One vector is turned by the same rotation once a tick. Each row is the vector after some number of ticks, and that number follows the row.
The counts run from 0 to 870.
-24.5 6.1 3.7 -2.3 -28.6 6.3 4.5 -1.0 1.1 20.1 -3.7 12.4 -17.0 -9.8 -2.3
 21.7 -8.6 26.6 -9.8 -16.1 31.5 -29.0 22.1 13.0 -32.3 22.5 26.9 -8.6
 -6.1 0.3 11.3 -17.8 -2.7 -7.7 -12.2 -18.4 10.9 -2.3 8.7 11.3 13.3 -4.2
 -46.2 -5.7 38.8 11.3 14.2 -4.5 3.3 40.0 -1.0 8.8 9.0
483
6.9 4.8 -6.7 1.8 -9.5 1.1 -6.7 13.0 -15.1 8.9 -19.2 10.3 -36.3 2.3 -0.5
 9.9 1.7 17.2 6.0 -15.3 15.4 -11.9 47.1 21.1 -28.1 17.2 24.9 -2.0 -12.7
 5.6 -18.9 -35.6 -2.6 -21.8 -16.4 -20.8 12.3 9.2 10.6 20.4 1.4 3.0 -33.3
 -12.9 17.7 7.6 26.8 -0.2 19.9 36.5 5.5 -21.5 -13.2
260
-22.8 -26.4 -12.5 7.2 -19.2 0.9 -4.9 30.8 -6.1 1.9 5.9 9.5 -7.7 7.4 27.3
 0.6 -36.3 13.1 -6.4 -13.4 11.7 -40.6 27.8 17.4 -26.0 11.3 18.9 -2.6
 10.3 11.4 -0.5 -13.5 6.3 -2.0 -22.1 -2.8 -5.4 37.1 18.3 20.3 13.1 5.8
 -41.0 -16.7 10.2 8.1 18.2 -0.6 11.1 29.3 -13.0 -5.5 2.5
595
-14.7 -0.5 -8.0 -25.9 -9.0 -4.0 -7.7 12.5 -10.9 26.7 -6.4 4.8 -16.4 -2.2
 10.4 22.9 -8.4 48.2 2.0 -16.3 3.4 -17.4 39.0 11.2 -24.4 -10.8 9.1 -3.5
 -7.0 15.0 -18.1 -16.3 3.5 7.9 10.2 -10.8 3.5 39.2 6.4 12.8 29.5 -25.8
 -28.1 16.3 26.3 4.7 24.2 -7.0 1.4 41.2 -23.0 -4.7 -11.0
432
-10.2 -14.1 -11.7 11.4 -16.9 1.2 -12.1 -5.8 2.8 -0.6 6.1 0.7 -21.2 12.6
 34.3 1.2 -38.1 46.2 -16.4 -16.5 10.8 -29.5 37.5 6.8 -2.2 14.0 17.7 13.7
 14.3 7.3 -19.8 -28.5 -29.4 -19.2 -13.6 4.2 12.6 21.5 10.5 -9.9 24.9
 -4.3 -37.1 -4.3 13.3 9.6 22.7 -1.1 23.6 27.3 1.5 0.9 -7.6
248
-14.7 -8.0 2.0 -9.5 -9.7 -5.9 -3.8 -16.7 -14.0 0.6 0.1 25.0 -15.7 -7.7
 33.2 0.1 -24.2 28.6 13.6 -0.4 -2.2 -25.0 4.5 12.3 -20.1 22.9 38.4 2.6
 3.6 4.6 -14.2 -14.8 -21.3 -7.7 -22.0 -3.7 8.4 32.4 18.2 -18.5 9.6 -11.3
 -38.2 3.5 8.3 -11.0 33.5 8.6 26.6 31.1 5.8 6.9 -13.4
669
4.5 1.5 -0.6 -16.6 -20.1 -1.3 -13.0 3.8 -21.7 7.5 -10.3 20.0 -25.3 -21.3
 18.5 8.4 -3.4 7.7 2.6 -7.4 32.1 -15.3 24.0 17.8 -30.8 18.8 29.3 6.8
 -9.2 4.7 -2.6 -12.9 -0.9 -1.8 -9.1 -6.4 4.5 24.9 19.0 0.9 1.9 0.3 -44.7
 2.9 13.1 -21.6 39.1 10.0 11.7 37.9 16.1 -6.2 -6.5
15
-12.6 8.4 3.7 -22.7 -31.1 2.5 0.2 -5.5 -8.4 -1.5 -15.7 21.2 -14.1 -29.1
 14.2 6.1 -13.2 34.5 -1.0 -22.0 3.4 -34.5 3.8 14.5 -28.3 19.1 23.6 -5.8
 -6.9 10.2 -7.8 -3.6 -25.0 8.6 -9.9 -6.1 -0.3 24.5 20.8 13.4 4.9 -4.0
 -48.9 1.7 39.8 2.2 24.5 12.6 4.9 27.6 -11.5 2.0 2.6
477
4.1 -0.3 -7.4 1.1 -28.3 0.9 2.1 -2.5 -20.0 1.4 3.0 11.2 -11.7 -6.0 31.7
 3.3 -13.7 26.0 15.0 -4.1 8.6 -13.1 25.1 13.6 -17.7 28.7 26.5 10.4 -15.1
 9.5 -11.8 -19.8 -27.2 -15.8 -11.7 -16.2 -8.8 24.7 20.4 -1.6 -9.2 7.8
 -49.5 -9.8 17.9 -6.3 26.6 21.9 16.5 35.5 -3.7 -12.7 -19.7
867
-5.0 -29.1 -7.7 -9.0 -11.3 -6.6 -9.6 -3.0 1.0 -6.3 17.0 11.5 -7.0 16.4
 30.0 1.6 -31.8 35.2 3.4 -15.0 9.8 -33.2 25.8 11.7 -1.8 23.5 34.0 13.7
 12.0 12.3 -20.7 -36.4 -18.3 -12.1 -13.5 12.4 5.2 27.7 7.4 -14.4 10.9
 -15.9 -32.8 -7.6 18.0 18.3 15.9 -8.0 22.5 30.1 -8.1 2.9 -8.7
503
-14.4 11.2 6.6 -13.0 -29.7 -3.6 3.6 10.3 -3.5 2.8 -20.4 24.0 -13.2 -25.0
 9.3 8.4 -24.2 28.4 2.2 -24.4 -12.7 -29.7 13.2 14.5 -39.7 14.3 37.8
 -12.5 -6.5 3.3 5.0 0.6 -16.8 3.9 -16.3 -19.8 5.5 24.8 22.6 14.5 8.7
 -11.6 -38.9 -7.9 37.6 4.0 16.3 -0.2 12.7 25.1 -12.4 4.9 -4.0
476
0.3 13.5 8.1 -32.7 -11.9 2.9 -20.1 6.6 -11.6 4.2 -22.2 18.0 -27.9 -24.6
 9.1 -0.2 -9.5 24.9 -4.1 -25.4 7.2 -30.8 15.6 15.7 -26.6 13.2 18.2 6.6
 -1.5 10.7 -20.5 -16.4 -17.2 10.3 -11.2 5.6 6.1 27.8 26.3 11.9 0.6 -6.9
 -44.4 0.0 14.0 -12.8 38.8 0.1 5.0 34.0 8.3 3.3 3.4
119
10.5 -24.2 -2.2 6.9 -7.3 2.4 2.1 -9.6 1.5 24.4 -1.7 14.1 -25.9 -8.4 14.5
 23.1 -18.5 34.5 0.0 -13.5 29.3 -14.7 35.4 20.5 -17.8 23.4 12.7 -2.4
 -7.3 5.8 -14.2 -43.4 -12.2 -21.4 -17.8 -2.9 21.7 -6.1 -1.4 -13.0 22.7
 -7.6 -30.8 1.3 30.6 16.9 14.5 8.8 10.7 26.1 1.1 -2.6 4.6
51
-3.9 -7.4 10.6 -22.0 -24.6 4.0 -3.8 10.1 -0.7 3.6 -10.0 15.3 1.6 -6.8
 8.4 0.6 -4.5 10.2 9.5 -7.2 -3.7 -22.9 9.5 13.7 -33.3 26.3 33.3 -2.0
 -0.9 14.8 18.5 -1.9 -15.2 2.1 -15.1 -9.8 -10.5 33.0 33.8 0.6 8.9 -23.9
 -55.4 -8.5 14.7 -16.3 25.6 -4.6 13.7 36.3 -6.6 9.8 3.3
627
7.3 -27.8 0.0 -2.3 -24.6 2.9 -6.4 14.9 0.1 -2.4 -10.2 22.5 -5.4 -9.6 7.1
 8.0 -20.6 20.8 0.9 -15.2 15.0 -30.6 34.1 13.2 -27.2 24.4 15.7 -2.9 12.4
 21.6 -0.2 -22.0 -15.0 -17.5 -23.5 7.2 5.4 6.1 27.2 -0.8 4.8 5.7 -49.2
 -25.3 22.0 14.8 -6.1 12.7 1.9 23.0 -9.3 -14.3 6.0
300
-2.5 -14.5 -5.0 -8.5 -12.1 -4.3 9.0 -10.6 -7.1 16.3 -16.7 10.1 -5.2 -5.7
 36.7 14.9 -15.7 34.9 2.6 -15.2 1.5 6.1 22.0 12.9 -24.1 24.4 28.7 -9.7
 -11.0 5.0 -2.7 -27.8 -6.1 -5.1 -2.3 -16.0 2.6 25.4 9.6 -1.3 27.4 -31.8
 -51.6 13.5 4.8 -15.6 39.2 10.7 4.5 18.2 -9.0 6.1 -5.8
273
-14.1 -5.5 4.5 -17.1 -25.3 0.0 -8.7 17.1 3.9 4.6 -1.0 -4.4 -4.2 -9.5
 26.6 3.7 -36.2 25.2 -14.0 -31.9 -9.6 -27.4 6.2 5.2 -18.6 4.4 23.2 1.8
 -1.4 4.9 2.8 0.8 -24.1 8.0 -13.6 -0.2 -9.2 36.2 14.3 14.9 29.9 -16.6
 -41.7 0.1 18.4 17.6 32.1 -13.9 16.0 27.9 -20.0 19.9 10.3
637
21.8 -6.7 7.6 -36.0 -12.8 2.4 -20.8 2.6 -10.4 -2.5 -15.2 26.0 -18.3
 -18.5 17.4 0.6 -23.5 28.2 4.2 -11.5 0.4 -19.7 32.7 0.8 -11.1 11.6 13.9
 9.5 14.4 14.8 -18.5 -14.7 -41.4 -11.0 -14.3 12.3 12.5 22.5 30.0 -19.8
 14.3 -7.7 -38.2 -13.1 17.0 -7.1 22.1 0.6 11.6 39.6 13.2 -5.2 -3.1
462
3.4 -20.4 0.8 -3.8 -15.7 0.8 -8.3 10.2 -8.1 -19.0 -8.2 24.1 -16.5 -7.8
 33.2 -2.7 -17.8 13.4 -0.6 -22.6 29.7 -17.1 40.6 21.6 -14.1 30.9 38.7
 2.6 1.1 7.5 1.5 -12.8 -8.1 -18.0 -11.6 -1.0 6.6 24.9 25.0 -13.4 -8.7
 -6.1 -50.0 -23.4 15.5 3.8 15.2 8.5 5.2 27.8 7.8 -10.5 -2.3
102
-12.7 12.7 5.2 -21.5 -25.4 11.8 -15.7 22.3 -2.1 20.9 -7.8 2.1 -11.6
 -15.3 -9.4 4.6 -13.2 4.2 -18.7 -14.4 11.5 -25.9 39.1 3.4 -26.4 1.2 17.1
 1.9 1.5 15.2 10.8 -13.4 -7.2 -3.5 -11.4 -1.0 5.3 25.7 22.4 14.1 26.5
 -9.9 -40.7 -10.8 24.7 4.0 27.8 -18.9 2.1 52.0 -0.2 13.6 8.1
635
2.3 -17.5 -0.3 -21.6 -32.8 13.3 -6.7 11.2 -8.0 23.1 21.4 1.6 -5.2 -9.9
 14.1 14.5 -15.1 24.6 -8.6 -22.2 15.0 -26.1 19.9 12.6 -16.0 8.3 0.6 12.6
 -4.1 19.0 -16.4 -29.8 -25.7 1.5 -9.6 9.5 -3.0 18.2 4.0 0.1 8.2 8.8
 -46.0 -10.5 30.8 22.8 15.0 -1.4 7.2 52.5 -15.5 4.8 8.8
645
-7.9 -10.5 -6.1 1.5 -34.2 12.7 12.3 29.5 0.2 13.0 2.8 20.9 -8.3 -3.0
 18.1 5.7 -34.7 6.7 -20.1 -11.7 2.7 -16.4 42.1 8.2 -23.1 10.6 24.7 -9.4
 -5.4 1.8 17.9 -3.2 -12.1 -13.0 -24.4 -25.8 11.2 18.3 0.3 -2.0 31.3 3.1
 -32.0 -24.3 33.3 18.9 18.7 -13.8 16.6 29.1 -4.0 12.1 9.4
142
22.1 -16.0 1.5 -25.4 -14.9 4.6 -12.8 27.8 -14.5 5.5 4.1 15.8 -14.0 -2.4
 15.3 -1.7 -8.1 -1.6 1.4 -8.8 21.3 -0.4 48.5 20.7 -3.8 13.5 27.2 10.7
 -14.7 3.3 -6.4 -20.5 -21.6 -13.9 -11.0 4.5 7.2 31.1 7.2 -17.1 1.3 -1.1
 -39.0 -18.9 19.2 10.7 36.2 -7.6 8.8 51.3 7.6 6.0 -4.2
708
6.8 -5.2 -0.4 -26.7 -12.6 -1.1 1.1 13.4 -3.3 32.0 -10.9 1.9 -0.2 -1.7
 6.2 3.6 -12.9 31.6 3.7 -9.7 -27.2 -6.9 21.6 5.7 -28.3 0.5 9.0 -4.0
 -11.5 12.2 -5.3 -22.4 -16.9 8.8 -10.5 -6.2 -8.1 31.6 12.2 -2.3 36.4
 -30.5 -41.5 1.3 14.2 -3.3 30.9 -13.6 19.6 45.0 -15.1 20.8 -7.3
376
-11.3 5.4 -7.4 -11.1 -31.2 8.6 -17.5 15.4 -9.2 12.8 15.6 -11.9 -25.4
 -4.9 24.4 20.1 -21.5 37.9 -14.2 -15.1 29.0 -29.9 34.9 5.2 -14.4 -4.5
 11.1 10.0 -9.5 8.3 -7.5 -11.3 -10.1 -6.1 1.1 -5.2 4.2 30.5 -0.1 5.8
 18.4 4.0 -33.7 10.6 28.8 17.9 27.8 3.1 11.0 42.0 -8.0 -12.7 -6.3
88
-10.2 0.4 -3.1 -7.5 5.3 -13.7 -1.6 9.6 -5.7 33.4 -20.5 22.9 -11.9 -0.4
 -4.4 0.7 -13.0 20.1 7.2 1.6 -0.6 -16.9 39.4 11.5 -26.9 7.2 28.7 -12.8
 5.9 4.4 -6.1 -27.0 11.1 -8.0 -19.5 -20.2 30.0 17.3 13.3 8.5 34.6 -29.3
 -28.2 -6.7 9.6 -9.3 37.8 -5.2 13.9 41.4 10.4 11.3 -1.0
68
0.5 -30.8 -12.0 19.7 -15.6 1.9 5.3 12.7 2.1 12.9 3.7 -0.6 -4.6 13.9 23.5
 7.6 -22.3 28.2 5.7 -16.6 -5.9 -26.2 34.6 18.4 -25.8 25.7 24.4 2.6 -0.8
 10.4 -9.5 -36.7 4.0 -18.2 -19.7 -6.9 -4.8 18.7 12.7 10.8 6.1 -6.2 -50.1
 -9.3 14.0 21.2 9.2 -2.4 17.9 19.7 -17.9 -19.5 -5.3
601
15.2 -15.4 2.8 -14.8 4.7 -6.3 -27.7 -1.9 -8.3 29.4 -2.1 11.5 -15.6 -15.3
 13.4 4.7 -5.5 19.0 10.3 -12.8 10.6 -19.6 26.2 11.2 -13.2 15.5 24.6 4.3
 -3.7 7.0 -24.0 -40.6 -11.1 -18.5 -15.5 16.1 9.6 12.0 15.5 -8.3 20.7
 -21.8 -40.7 9.2 3.6 -12.9 42.2 7.5 13.3 52.3 7.0 11.5 -5.8
114
-5.8 -17.5 -2.1 -3.7 4.3 -13.8 3.1 13.7 -9.4 22.0 -14.0 23.9 -6.1 5.3
 8.6 0.8 -23.8 14.1 19.0 5.8 -15.4 -19.6 23.0 12.0 -33.0 19.5 24.8 -8.4
 8.8 20.9 -9.4 -28.5 8.1 -10.9 -24.7 -14.7 8.4 31.1 24.3 4.5 23.1 -22.1
 -37.8 -6.1 6.0 -16.2 15.4 6.1 21.4 33.6 3.2 -4.1 -12.6
418
23.7 -19.0 -3.4 -33.0 -13.5 4.8 -19.6 20.5 -17.1 7.3 0.1 20.4 -21.1 -1.6
 28.8 2.1 -12.9 11.2 -1.4 -9.7 18.3 -2.8 50.5 12.0 -14.3 0.6 17.7 9.5
 3.9 5.5 -7.3 -13.5 -16.6 -9.9 -6.8 4.5 10.8 31.0 8.1 -17.8 18.2 -3.8
 -32.4 -8.2 14.0 -7.1 31.4 2.7 14.6 45.0 15.2 -9.3 2.1
104
-8.9 -8.2 3.4 -13.0 -9.8 -0.6 -1.0 15.5 -11.9 15.7 -14.3 17.7 1.8 -10.4
 19.1 -4.9 -3.7 -2.5 1.0 -7.2 3.7 -9.1 23.4 20.4 -31.1 19.1 26.3 -5.0
 -3.7 7.3 9.3 -10.1 6.9 -1.9 -15.5 -10.0 -3.1 32.5 23.7 18.7 14.0 -17.7
 -58.7 -17.0 -0.6 -12.8 37.2 3.5 -6.0 41.4 -4.2 15.5 3.3
22
-6.4 -24.5 -1.6 13.8 -20.4 4.6 1.0 11.2 6.7 0.5 -20.0 16.2 -12.8 -13.0
 12.2 16.6 -27.6 37.0 -12.2 -31.1 20.0 -29.5 41.2 16.0 -21.1 21.5 14.4
 -9.8 6.3 8.5 -1.7 -30.4 -10.7 -17.9 -19.1 -2.2 19.2 -7.3 13.1 6.0 22.8
 -8.8 -39.6 -9.6 33.1 24.7 5.1 3.1 -4.9 21.5 -8.3 -3.1 11.5
649
-3.7 -34.4 -3.4 10.5 -17.2 -4.7 7.1 12.9 12.9 10.2 -16.4 8.6 -3.2 2.2
 15.4 12.7 -28.9 40.9 -14.0 -28.7 -3.1 -15.8 42.3 13.0 -16.9 11.6 13.3
 -9.9 -0.6 12.0 1.0 -26.4 -14.9 -17.0 -15.1 -5.3 12.6 7.0 12.5 1.5 33.2
 -22.9 -32.3 -10.0 30.9 32.6 4.7 2.4 7.2 17.0 -27.0 -2.5 2.4
648
-8.0 -7.0 2.0 -17.7 -4.7 -3.9 -11.8 -16.2 -9.9 -6.7 -12.7 25.9 -27.2 0.9
 19.1 0.7 -22.8 41.7 12.9 -13.9 6.2 -28.6 17.8 18.1 -12.3 18.4 27.5 10.9
 7.9 5.2 -34.1 -26.8 -14.9 -5.1 -12.1 5.8 19.5 26.1 13.3 -17.8 12.3
 -16.8 -32.2 -2.8 12.0 -4.6 40.8 2.2 20.4 29.3 4.9 5.7 -11.8
415
-23.0 -4.9 -3.4 -3.8 -25.0 -3.3 1.3 7.5 5.8 4.0 -14.9 4.4 -14.6 2.8 6.8
 20.2 -10.1 36.6 0.9 -18.9 20.8 -19.0 27.1 15.1 -36.6 17.6 32.3 -16.3
 -10.0 11.0 16.7 -14.0 4.4 -8.6 -1.5 -22.0 -5.9 22.4 18.6 12.4 18.3
 -23.5 -50.5 8.5 25.4 0.2 8.7 -1.4 6.2 19.5 -15.6 -14.1 -11.0
180
